One turning vector, and how many ticks it has turned:
The counts run from 0 to 130.
[157  86 132 158  93 133 116  88 143 159 126 144 154 152 159 181 152 158
 144 142 144 147 125 156 125  73 181 130 145 107 139 169 104 111 103 192
 137 113 194 112 115 145 178 132 157 153  82 120 130 130 124 115 111 109
 158  86 150 118 108 133  96  94 135 134 131 121 116 147 143] -> 55
[132 120 149 120 107 123 113 135 108 168 138 132 100 159  79 137 135 126
 127 153 142 121 141 105  74 105 160 169  92 135 133 135 134 151 169 162
 148 166 138  85 157 143 149 109 126 115 119 126  87 107 145 121  54 143
 121 135 141 135 105 164 165 166 106 135 182 115 128  67  91] -> 28
[127 129 122 172 101 119 122  88  86 137  84 103  78 169 114 149 133 120
 158 144 146 118  86 146 101 183 162 129 110 139 154 105 106 146 176 184
 126 137 120 120 127 130 157 116 123 123 130 115 101  57 162  90  89 127
 132 172 111  92 122 142 156 122 133 142 125 136 114  82  82] -> 19
[181 135 151 154 117 108 114  69 135 116 123  96 113 180 136 131 114 125
 131 155 132 120 106 137 108 138 134 126 155 143 156  99 145 131 172 201
 121 123 128 132 150 131 177 143 143 112 138 120  71 121 150  76 106 146
 126 108 141 122 118 160 145 107  94 119 110 106 134  69 117] -> 113
[166 121 109 156  98 134 113  65 152 128 116 108 150 160 178 184  98 120
 123 123 183 133 154 164 128  96 126 150 139 123 139 150 107 121 133 220
 142  99 127 148 128 153 149 147 141  99 115 159 137 130 148  91 124 143
 142  86 125 113 116 130 121  96 157 177 120 123 107 122 168] -> 63
[136 135 121 123 119 140 149 146 119 169 153 139 134 123 146 136 108 148
 114 155 170 129 143 123  67 109 148 151 113  55 127 186 176 161 126 152
 122 154 134  60 155 128 170 132 141 107  80 108 179 103 140 140 102 115
 103 122 144 129 118 142 176 104 148 166 146 128 126 119 148] -> 78
[119 138 130 132 103 105 107 119 127 166 128 118 107 122  78  95 119 143
  93 177 117 102 133 157  98  69 208 126 114  92 117 117 134 141 134 188
 110 138 169 143 154 123 150 127 143 128  93 123 115  49 126 105  72 154
 144 125 151 122 118 136 159 139 111 148 135 100 129 129 114] -> 36
[136 129 147 145 128 114 119 146 113 161 144  97 111 176 141 179 113 112
 160 136 141 113  80  95  69 114 134 135 114 131 116 135 152 185 167 176
 111 184 124  89 126 113 166  93 147 131 139 129 141 115 147 142 135 126
 166 145 102 131 127 138 164  85 122 127 165 132 142  66 112] -> 102
[118 158  95 180 118  68 124 104 126 211 143  97 118 141  95 101  71 153
 128 135 145 115 154 139 108 102 161 123 147  90 140 143 147 131 129 188
 121 161 132 132 124 104 181 123 134  77 112 144 167  90 148 137 140 141
 134  98 142 136 149 133 148  90 121 162 158 143 148 119 151] -> 85
[ 90 138 141 160 105 130 126 134 140 141 135 106  93 151  84 141 125 129
 115 134 138 142  96 153  93 122 152 126 129 102  82  67 136 173 146 166
  97 135 155 114 160 139 165 156 126 121 113 125  86  41 152  96 111 134
 125 169 111 117 119 138 171 105 160 141 138 139 144  82 105] -> 16
[136 152 125 152 113 166 133 128 164 154 165 119 146 136 124 170 100 146
  99 107 177 160 147 163 111  84 125 138 112  86 107 106 135 131 142 198
 108  85 152 113 139 173 158 169 134  99 102 160 147  92 149 113 140 123
 126 127 119 129 132 101 155 109 168 169 138 125 106 139 158] -> 66
[143  87 152 160  97  79 140 105 120 151 110 109 143 189 156 158  93 142
 150 148 137 105 146 188 101 123 139 152  90 106 151 134 121 159 129 225
 115 127 140 135 123 144 117  99 115  84 106 138 135 117 131  75  90 134
 142 112 130 116  91 150 113 106 141 165 128 101 112 104 124] -> 60
[165 165 135 153 143 169 116 130 131 172 136 129 129 169 164 181 127 161
 158 122 144 154  94 130  83 169 142 103 167 104 156 155 160 146 159 155
 141 133 122 110 140 111 201 102 184 170 165 128 145 123 142 139 131 119
 152 122 116 122 159 126 143  93 128 130 159 146 112 128 156] -> 1
[116 150  91 150 117 142 111  79 142 144 125  98  93 121 146 140 120 137
 158 122 156 149  90 136 119 121 135 105 176 144 144 143 125 108 154 169
 106 122 154  55 120  98 194 136 154 138  96  66 138 115 154 108 146 110
 147 148 158 118 151 153 135  67 124 125  90 134 102  87 149] -> 96
[153 143 124 163 134 135 110 102 118 177 121 108 116 172 132 149 130 168
 187 133 131 169  94 132 114 165 145 101 172 110 177 159 143 112 143 163
 152 138 127 107 118 108 221 119 168 135 131 112 128 121 146 120 120 127
 137 108 131 107 160 140 111 100 113 126 145 156 111 127 151] -> 2
[111 156 138 112  93 115  91 111 140 175 134  63 121 143 128 134 107 136
 151 127  98 139 161 147 107 103 162 113 120 119 151 127  72  87 151 214
 131 126 141 114 133 139 161 115 129 119  96 120 110  77 142 136  94 119
 164 146 137 127 162 124 149 150 104 148 126 105  69 110 147] -> 44
[169 139 129 148 119 151 132 115 127 177 157 151 145 138 152 191 117 134
 102 138 150 136 133 127  66 130 138 142 126  83 139 148 140 115 133 146
 131 106 128  82 136 156 180 163 129 139 127 119 162  85 126 171 133  87
 104 127 130 145 133 117 173 112 122 139 118 154 126 106 194] -> 74
[142 133 118 156  77 185  92  82 129 127  88 117 106 158 131 181 152 111
 138 117 155 146  94 120 105 153 157 152 167 142 142 146 114 110 174 177
 157 107  95  89 129 143 184 140 147 166 131 119  83  85 153 118  88 114
 122 149 130 106 150 149 158 126 143 130 122 159 107 108 154] -> 22
[140  68 172 150  81  85 128 138 123 172 128 125 154 154 131 143 134 165
 147 171 120 134 136 161 113  73 176 123 120  95 125 151 102 121 108 195
 115 125 188 106 131 137 160 130 122 127  57 102 123 117 130 111  93 105
 128  98 148 111 103 136  95  94 156 149 132 119 126 118 140] -> 56
[158  91 150 167 129  94 118 112 109 204 141 114 134 178 165 191 138 142
 173 139 111 130 139 139 102 102 173 121  75 127 162 148  81 119 135 178
 145 131 174 130 123 143 170  99 131 138 110 126 126 124 110 152  97 108
 182 112 122 134 119 136 135 116  93 128 148 129 117  93 126] -> 52
[124 170 107 150 127 122 162 105 127 154 166 109  97 149 134 143 113 136
  96 154 108 111 114 141  95 120 153 110 125 113 115  93 166 188 170 169
 105 107 129 107 163  96 144 140 111 111 141 116 188  56 170 128 147 124
 132 130 131 155 123 134 163  65 153 125 166 112 123  99 143] -> 90
[134 127 159 123 116 150 151 150 136 175 170 117 124 161 153 190 152 137
 144 139 102 141 134 122  96  97 150 123  66 120 112 132  91 162 179 169
 116 121 161 108 168 150 133 117 114 140 111 132 140 107 136 138 103  89
 185 150 124 159 127 120 155 140 139 127 164  80  89  83 121] -> 49
[137 137 122 168 149 166 140 105 156 177 155 132 122 182 166 178 121 132
 133 114 145 145 109 143 103 142 111 134 151 119 139  97 181 216 162 148
 134 143 124 124 166  97 153 113 157 131 143 138 111 119 147  75  92 145
 146 108 132 124  92 163 135 108 150 131 164 118 133  87 135] -> 9
[158 108 128 162  96 136 143 116 135 142 103 128 146 156 165 177 115 167
 138 146 152 121 128 182 102 115 149 154  96  95 147 148 135 170 119 206
 119 114 148 114 134 140 119 104 134 120  95 132 150 124 129  68  82 132
 145  90 150 105  79 141  91 103 170 150 132  91 100 131 121] -> 59
[148 136 125 150 101  97 153 128 105 191 135 128 121 154 131 135  85 146
 127 182 136  87 142 119  72 124 149 149 139 102 134 181 147 174 148 169
 139 174 117 119 158 127 145 125 102  96 112 127 188 123 137 122 120 112
 112  95 143 153 110 145 142 114 140 175 148 125 150  45 146] -> 81
[129 155  95 174 128  81 137  87 111 174 146  84  90 160 155 146  87 123
 148 140 108 116 111 144 102 141 139  89 126 142 178  90 140 136 146 173
 115 122 123 100 117  86 155 122 122 103 133  96 160  72 156 125 132 118
 142 134 131 132 145 145 159  82 101 121 114 126 116  83 151] -> 93
[ 96 138 126 182 102 123 120  97 123 150 109 111  94 133  80 126 125 143
 154 141 160 144  97 153 129 131 157 126 157 109 101  79 112 136 151 178
  99 136 174 129 144 125 181 158 136 119 108 116  72  62 149  77 114 120
 144 146 133 100 123 142 134 107 165 147 112 148 141  80 102] -> 15
[110 127 158 129  77 127  91 150 134 182 132 113 102 165  75 141 130 127
 126 114 134 133 125 110  77 124 160 146 151 116 122 116 124 113 145 180
 142 135 119  76 142 157 190 136 133 141 120 114  65  73 166 144  83 104
 101 150 146 121 140 132 164 133 129 128 140 156 111  77 151] -> 24
[147 116 137 170  99  92 111  88 150 148 125  99 137 165 139 156  81 134
 130 134 162 122 163 163 122 110 132 145 138 111 130 133  93  92 130 232
 125 102 141 144 122 161 165 169 102  75  99 150 116 121 153 104 140 133
 138 105 122 125 124 133 126 100 146 182 111 135 127  98 162] -> 64
[136 156 107 163 107 169 139 106 134 141 133 137 139 130 120 154 117 159
 124 109 191 173 143 156 120 116 136 156  91 101 141 117 124 117 153 204
 118  86 163  89 133 181 155 170 136  87  94 163 141 102 151  88 133 126
 116 134 133 139 126 120 134 109 163 156 125 104  85 147 125] -> 67
[149 157 127 140 118 156  89 110 166 189 151 145 132 146 115 168 125 122
  82 128 114 113 142 120  73  73 189 158 138 106 117 107 143 155 142 177
 134 139 144 150 129 135 155 126 164 172 125 141  93  66  96 132  77 140
 147 116 148 134 126 142 168 145 108 129 147 125 150 121 172] -> 33
[167 137 106 155 117 179 106  81 131 148 117 160 116 156 150 159 154 128
 109 145 168 104 130 106  90 100 168 178 137 143 140 156 131 176 182 161
 169 138 120 114 152 128 145 130 163 160 139 139  92 126 127  99  80 139
 145 107 151 138 113 166 155 148 106 128 160 104 133  88 128] -> 30
[135 163  86 180 124 107 112  79 127 205 111 121 121 128 124 131  91 166
 144 129 153 114 141 137 113 134 161 140 166 120 180 148 139 135 144 188
 144 142 118 142 106 103 179 130 141 100 129 147 172 113 133 104 145 135
 135  75 155 136 140 137 113  92 128 164 140 137 146 113 169] -> 84
[141 165 142 109  91 146 122 109 154 153 134  84 126 153 165 167 115 115
 100 144  90 106 138 156  72 123 153 120 117 116 128 118 105 153 152 199
 119 116 106 160 156 126 116 104 120 150 140 152 121  51 136 123  88 118
 161 139 125 139 139 106 180 134 135 132 138  96  87 109 163] -> 41
[145 140 155 138 111 155 105 153 157 144 150 134 143 168  95 167 131 149
 113 114 149 144  84 124  98 108 157 126 168 112 101 115 181 155 156 192
 106 129 140  91 138 141 197 132 188 148 124 129 109 109 152 120 126 142
 126 102 146 142 144 134 135  72 145 115 161 136 139 130 141] -> 107
[152 118 154 175  96  89  88 118 119 154 117 103 134 187 105 153 118 144
 168 124 133 118  81 110 109 120 165 119 168 149 135 142 148 125 160 200
 121 162 129 109 113 130 208 132 157 145 121 124 109 130 146 125 151 126
 147 100 146 121 141 150 126  66 121 120 139 149 162  75 128] -> 105
[153 151 109 165 110 175 124 111 136 184 118 162 145 109 147 173 119 166
 125 134 180 149 131 144  70 142 150 146 135  68 168 155 150 103 129 155
 149 116 140  73 111 149 183 154 162 127 107 119 162 111 116 129 109  87
  93 119 156 130 136 127 128 107 132 147 107 150 114 126 186] -> 75
[122 153 111 158 110  85 163  96 104 158 140  99  93 141  99 107 109 154
 117 168 119 125 123 136 115 128 173 110 138 119 140 111 152 156 171 161
 100 119 158 116 157 104 161 154  95  90 111 109 177  75 181 104 150 119
 137 112 144 152 123 142 137  82 156 131 144 105 125  89 114] -> 89
[123 128 159 131 102 116 137 135 127 178 149  96 117 143 124 162 153 160
 157 152 104 148 141 130 115  99 174 114  91 123 121 152  73 133 184 187
 118 118 175 101 158 148 134 128  92 113  79 129 123 109 140 114 106  93
 175 149 141 153 118 123 131 144 136 134 149  78  81  75  99] -> 48
[159 143 102 137  99 171 144 109 121 160 115 142 120 113 149 140 137 160
 131 159 193 125 130 126  86 122 145 157 140  93 145 209 173 162 147 157
 136 143 116  66 151 126 152 139 144 114 104 110 195 138 142 105 110 118
 110 106 158 127 104 146 146 100 151 153 144 107 116 120 135] -> 79
[133 114 157 147 131  93 117 126 110 188 145  92 114 177 104 122 117 168
 181 144 118 152 103 138 111 145 161  88 174 100 159 145 147 113 139 179
 130 151 142  95 140 107 230 104 146 127 118 105 119 117 169 127 114 130
 126 115 126 118 156 147 136 103 116 125 156 147 134 106 135] -> 3
[126 121 143 154  93  98 121 131 154 163 162  96 149 154 120 152  79 131
 110 115 154 141 158 159 101  90 121 141 123  87  94 112 111 103 132 213
 110  95 146 136 141 156 172 162 104  78  98 156 124  98 156 127 140 129
 121 130 112 145 129 111 160 110 153 177 125 141 130 108 156] -> 65
[174 175 130 147 118 206 115 106 128 170 102 126 118 149 140 176 153 142
 133 143 134 143 100 127  91 184 155 125 148 104 130 149 116 137 175 165
 162 139 122 138 138 138 177 137 179 171 160 142 102 106 123 111  95 103
 145 149 123 115 140 132 160 145 132 139 132 134 103 115 144] -> 124
[127 146  99 176 104 182 134  94 112 117  86 126  95 149 127 154 150 135
 139 136 166 144  89 166 107 166 151 138 122 122 134 113 133 171 170 181
 127 123 139 112 135 129 140 125 152 141 135 135  92  65 145  64 103 132
 132 164 113  94 134 157 142 118 169 136 125 127 104 112  95] -> 18
[148 100 148 139 106 152 145 142 168 153 148 141 168 158 159 181 129 147
 103 138 135 133 128 170  94  89 148 149 101  77 109 133 162 180 112 177
 106 117 153 103 141 149 128 116 142 137  95 139 143 116 130  95  92 128
 134 101 141 118  81 130 122  94 190 139 141 101 104 143 134] -> 58
